Turns in one plane each, and the order they were made in; the first pair answered:
Vifom:
[-11.7   1.2   6.3  24.8 -60.4  71.5  18.2  49.5 -23.5  12.0  24.4   8.6
  -3.6]  ->  [-19.2  -1.2   1.3  -6.5 -68.2  30.9   9.3  21.9   5.0  73.0 -39.1   1.5
  19.1]
[  1.2  13.9   2.9   2.2  -6.5  13.3   3.3  15.1 -12.1   5.3 -18.7   3.2
  -2.1]  ->  [ -0.5  12.4   0.6  -7.4  -8.9   4.3   2.0   9.8  -7.0   3.7 -23.6   6.1
   0.4]
[ -3.7  -2.5   1.4  12.0  25.6 -28.9  -8.4  -9.2 -22.2 -18.2  15.0 -13.4
   0.9]  ->  [ -8.6   2.4   8.7  23.1   8.1 -10.3 -11.8  -3.6 -25.2 -15.0  23.8 -12.4
   3.7]
[-13.6   0.6   0.1  30.2 -15.6  22.9   9.2  18.3 -16.1  15.7 -24.8   7.7
  13.1]  ->  [ -9.4  -5.8  -8.8  18.4  -6.7  -3.8   5.1   1.3   1.7  23.5 -47.9   6.2
  14.1]
Lifi:
[ -5.1  -1.0  18.2  29.5 -26.2  48.5   5.3  36.9 -36.1 -20.1  55.3  21.2
  10.3]  ->  [ 10.2  -3.0   8.9 -19.0 -46.1  64.4   9.0  47.7  -2.1 -15.5  19.4  47.7
   6.8]
[ -5.2  -6.7 -22.4  27.9  26.5   0.3 -25.2   6.5  -5.8 -15.0  37.5   0.8
  -1.5]  ->  [ -0.1  -7.8 -28.5  15.1  12.6  18.6 -16.4  25.9   6.2 -22.2  38.6  20.0
  -9.3]
[ 21.4  -6.4   6.5  15.9  29.4  -1.5  -1.8 -10.0 -19.8 -48.8  38.9  -7.5
 -18.9]  ->  [ 35.1  -9.7   2.6 -10.3  12.6  15.2   7.4   6.1  -4.5 -53.4  33.2  16.3
 -26.8]
mape:
[-26.7  12.9  -5.8 -11.1 -21.5  -6.5   5.5  -6.7   7.5  70.8 -19.4 -13.9
  24.3]  ->  [  9.9  -2.8 -24.6 -33.6  23.4 -50.9  -4.0 -26.5  20.9   7.7 -23.4 -10.1
   6.7]
[  5.5   6.1 -14.4 -14.6  18.7 -43.3 -22.3 -24.2  28.0 -20.3 -47.7  12.1
   2.0]  ->  [ 15.7   5.2  -9.2 -25.8   3.9  12.8  -4.0   8.2  23.1 -50.7 -16.3  35.4
 -15.7]
[  1.0  10.9  -3.3  20.7 -40.2  54.0  14.4  17.7 -16.3  14.4  20.5  40.5
  -4.4]  ->  [-20.2  13.3  -5.1  27.9 -25.4  -8.7  -3.7 -23.5  -7.1  67.2 -13.7   1.0
  21.8]
[-36.3   7.1   3.4  33.8  -0.6 -23.3  -8.1 -12.0 -10.8  50.1 -21.7 -18.9
  26.8]  ->  [  5.0  -6.1 -20.0   5.4  46.6 -53.6 -11.4 -31.0   3.4 -20.5 -17.1 -16.6
   1.7]
nol:
[  9.1  15.5 -17.7 -34.1 -17.0  11.1  37.9  28.4  40.1 -46.5 -22.5  31.9
 -13.4]  ->  [-41.3  32.2   8.7  17.9 -52.1  18.9  36.7  33.2  10.5  33.7 -13.0   4.0
  17.8]
[ -1.4   0.7   5.6  -6.5  -8.5   5.4  -3.4   1.4   8.2 -10.7 -10.4   5.7
 -10.5]  ->  [ -9.2   3.1  13.8   8.1 -14.9   5.0  -3.2  -3.3   2.6  -0.6 -12.5   3.0
  -7.9]
[ -9.3 -12.4  -7.5 -33.6  -3.9  -5.2   7.1  -7.1  29.6 -19.6 -43.3  15.2
  -8.5]  ->  [-28.4  -5.4   3.7 -12.6 -29.4  18.2  15.2   1.7  20.5  16.7 -39.0  11.2
   4.1]

(2 to 3 turns a pair)
[ 18.1 -13.8 -20.1 -49.9  24.4 -52.6  -2.4 -28.8  37.5   5.4 -52.8  -3.4
   6.6]  ->  [ 40.9 -19.3 -20.7 -45.7  37.2 -13.7   5.6  -3.8  23.8 -61.6  -4.1  13.5
 -20.2] -> Lifi then mape then Lifi
[-18.4  -2.8  -6.0 -20.1 -10.1 -17.3  -7.7 -34.3  11.3  20.3 -43.3   6.1
  25.1]  ->  [-21.6  -2.0   0.3  -7.1 -37.2  46.0   8.8   7.3  -8.2   4.2  -5.1  26.6
  15.3] -> Vifom then mape then mape
[-27.6   6.1  -4.4   3.6 -14.2   9.9  25.2  -1.0  14.8  53.8 -28.3 -18.5
  14.8]  ->  [-14.9  -2.0 -11.9   1.8  17.0 -29.4  15.8 -27.0  10.5  32.4 -29.9 -36.1
  13.4] -> Lifi then Vifom
[  1.4  -3.0 -15.5  -8.5  22.8 -57.4 -14.8 -27.9   4.4   6.7 -26.9 -15.5
  11.5]  ->  [-30.5   9.8   6.4  41.8  -8.3  -3.3  -8.4  -4.6 -33.5  32.7  18.3 -26.9
  18.2] -> mape then nol then nol
[  7.4   8.0  -2.9   3.7 -15.9  31.3  10.3  39.3  -8.3   2.6  17.2  13.9
 -14.2]  ->  [ 14.1   4.1 -15.1 -31.3 -16.0  10.5  10.6  28.2  16.1  20.8 -21.4  16.3
  -9.8] -> Lifi then Vifom
[-10.9 -18.1  -4.1  42.6   4.2  20.0  10.8  29.2  -1.9 -10.6  44.4  23.8
  12.3]  ->  [ 14.6 -27.6 -32.3 -12.3  26.9 -34.0   7.6   1.2  40.0 -13.1 -17.0  29.6
  13.3] -> Vifom then mape then nol
[ 54.6  -9.0   0.8 -52.0   6.6  -3.9   2.4  16.5  27.3 -28.8 -10.1  26.9
 -31.7]  ->  [  2.1  11.0  41.7  31.3 -32.2  38.0  -0.2  30.7 -25.9  41.3  31.6   3.3
  -7.5] -> Vifom then nol
[ 13.2 -15.3 -23.8 -36.7   8.5 -44.2  -9.5 -35.1  26.4  20.5 -74.1  16.2
  -0.2]  ->  [-35.7   4.2   3.9  26.9 -16.0 -19.1 -14.7 -33.5 -17.6  79.6 -36.4 -11.0
  24.8] -> nol then nol then Lifi
[  1.4  -9.2 -19.6 -43.1 -25.0  -4.3  -7.1  -1.1  30.8  13.1 -45.4  -6.4
   0.4]  ->  [-21.9  -1.4  -6.5   2.8 -22.0 -16.5 -16.7 -16.1   8.8  37.3 -31.7 -39.5
  19.4] -> nol then Lifi
[  0.9  -4.1  -5.2  -6.8   9.2 -29.1  -6.8 -26.2  17.1  19.8 -33.3 -13.8
  16.1]  ->  [-23.2   2.2  13.1  32.5 -10.0  -2.5 -10.1 -11.0 -11.2  39.5  -3.4 -18.8
  18.3] -> mape then nol then nol
[ 16.8  -3.7 -15.5  -9.6  18.3  27.3  -5.1  20.3 -16.5 -50.4  21.7  18.7
  -5.7]  ->  [ 24.3  -4.3 -22.3 -47.2   8.8   0.6 -10.0   1.1  20.4 -14.5 -31.2  22.6
   0.9] -> Lifi then Lifi
[  5.1   1.1 -20.9  28.1 -17.7  25.6  19.5  17.8 -32.4 -53.6   1.9  17.7
 -52.5]  ->  [ -4.6   6.3 -17.2  27.4 -38.8  44.7  26.9  21.7 -33.7 -21.4  -5.2  22.9
 -42.8] -> nol then Lifi
[ 26.6 -17.3 -17.6  -5.0 -16.3  -4.3   6.5   6.9  -3.9 -64.8  26.2  12.2
 -28.9]  ->  [ 22.0 -16.9 -29.4 -33.7 -19.9 -32.7   7.1 -10.2  27.2 -24.2 -25.6  11.8
 -21.2] -> Lifi then Lifi
[ 37.1  22.2  15.4 -25.3 -28.3  50.1  -0.7  33.2  40.7 -32.3 -23.4  72.7
 -22.2]  ->  [ -7.7  28.9  33.9  79.6  38.0 -49.5 -30.5 -34.8 -28.8   8.1  11.0 -21.8
  16.3] -> nol then mape then Lifi
[-11.1  -9.4  15.2  43.5   0.7 -17.0 -29.7   3.3 -34.0   6.6  -1.8 -23.6
  16.7]  ->  [-14.5  -0.6  10.7  22.9 -12.3 -21.4 -24.1  -3.6  -8.5  30.3 -33.6 -17.7
  21.8] -> Lifi then Vifom then Vifom
